[[ 50 -11 -16  13 -29]
 [-24  -3  14 -11  14]
 [ 30   1 -12  13 -29]
 [-54  -7  35 -26  34]
 [ -5 -24  13 -10  11]
 [ -8  18   4  -5  -6]
 [-37  15   7 -12   5]
 [ -2  42   0  17 -29]
 [  4  -1 -47 -16   7]]
->
[[-11 -16  13 -29  50]
 [ -3  14 -11  14 -24]
 [  1 -12  13 -29  30]
 [ -7  35 -26  34 -54]
 [-24  13 -10  11  -5]
 [ 18   4  -5  -6  -8]
 [ 15   7 -12   5 -37]
 [ 42   0  17 -29  -2]
 [ -1 -47 -16   7   4]]

[[-10  -7 -18  12 -31 -22 -26   6  27]
 [  4 -34  14 -49  -1  20  18 -18 -14]
 [ 11  -7 -23  32 -20  -1  39 -17 -12]
 [ -8 -12 -20 -12  10 -26  -2  23   7]]
->
[[ -7 -18  12 -31 -22 -26   6  27 -10]
 [-34  14 -49  -1  20  18 -18 -14   4]
 [ -7 -23  32 -20  -1  39 -17 -12  11]
 [-12 -20 -12  10 -26  -2  23   7  -8]]

[[  2  39  46  44   3   1 -47]
 [ 24  -2  47  56  -2  15 -16]
 [ 17  -3   9  11 -29  22  15]
 [ 24 -48   9   7 -12 -17 -17]]
->
[[ 39  46  44   3   1 -47   2]
 [ -2  47  56  -2  15 -16  24]
 [ -3   9  11 -29  22  15  17]
 [-48   9   7 -12 -17 -17  24]]

[[-58  18  -6 -43  16  -3  11  -3  -4 -23  38  24  21   3 -12]
 [-35 -12   3 -26  22   0  41   5  12   4  17   0 -18   1  -5]]
->
[[ 18  -6 -43  16  -3  11  -3  -4 -23  38  24  21   3 -12 -58]
 [-12   3 -26  22   0  41   5  12   4  17   0 -18   1  -5 -35]]

[[-22   6]
 [-18 -17]
 [  2 -38]
 [-24 -11]
 [ -5  41]
 [-16  20]
 [-12   8]
 [ 45 -12]
 [-16  -8]
 [-14 -16]
 [-11   4]
 [-12 -32]]
->
[[  6 -22]
 [-17 -18]
 [-38   2]
 [-11 -24]
 [ 41  -5]
 [ 20 -16]
 [  8 -12]
 [-12  45]
 [ -8 -16]
 [-16 -14]
 [  4 -11]
 [-32 -12]]

[[-12   8   3]
 [-25  14  -7]
 [ -1   4 -12]
 [ -9  30  26]
 [-29  15 -36]
 [-15  46  17]
 [  3   6  -2]
 [  6   6  15]]
->
[[  8   3 -12]
 [ 14  -7 -25]
 [  4 -12  -1]
 [ 30  26  -9]
 [ 15 -36 -29]
 [ 46  17 -15]
 [  6  -2   3]
 [  6  15   6]]
---
[[  3   2]
 [ 12  23]
 [  0   9]
 [-49  51]]
->
[[ 3  2]
 [12 23]]

[[  9   1   1]
 [ -2  -5 -42]
 [ 40 -11 -30]
 [-14 -33  12]]
->
[[ 9  1]
 [-2 -5]]

[[ -8 -14 -14   8]
 [  0   1 -34  -5]
 [  2 -46  13  23]]
->
[[ -8 -14]
 [  0   1]]

[[ 25  -5  -6   8   9]
 [ 30 -17  -9  44 -21]
 [ 27  -7  -3  21   5]
 [ 28  -7 -11  13   6]]
->
[[ 25  -5]
 [ 30 -17]]

[[ 32  26  42  18]
 [ 14  -8 -50  23]
 [ 22 -35  18  18]
 [  5  -9  23  45]]
->
[[32 26]
 [14 -8]]

[[ -2 -30  -1  -1 -45]
 [-48  25 -45 -48  10]
 [ 20 -29   4   5   3]]
->
[[ -2 -30]
 [-48  25]]

[[-20  11   0   7   5]
 [ -3  -6  12  -4  -4]
 [-12  12   5  20  15]
 [ -3 -43   8 -20 -18]]
->
[[-20  11]
 [ -3  -6]]

[[ 23 -26  35  23 -37]
 [-38 -31 -19 -19 -35]
 [ 33  34  13  16  40]
 [-25 -38  -4  -9 -47]]
->
[[ 23 -26]
 [-38 -31]]
---
[[ -4   1  -1]
 [-49  20  14]
 [  7 -14  10]
 [  3  -6   6]
 [  6 -13   8]]
->
[[ 20  14]
 [-14  10]]

[[-19 -29 -26 -16 -14]
 [ 17  32  31  -2  21]
 [ 30  50  49  17  23]]
->
[[32 31]
 [50 49]]

[[ 22   1 -21  28]
 [ -1   0  -1  -1]
 [  5   6 -41 -26]]
->
[[  0  -1]
 [  6 -41]]

[[-42  16  12]
 [ 17  -6   8]
 [-20 -22   7]]
->
[[ -6   8]
 [-22   7]]

[[ 11  16  28]
 [ -1  -3 -42]
 [  1  -4 -37]
 [  0   1  11]]
->
[[ -3 -42]
 [ -4 -37]]

[[  3  -4   0  -7 -17]
 [  2 -28   9 -14  38]
 [ 17 -15  14  41  -7]]
->
[[-28   9]
 [-15  14]]
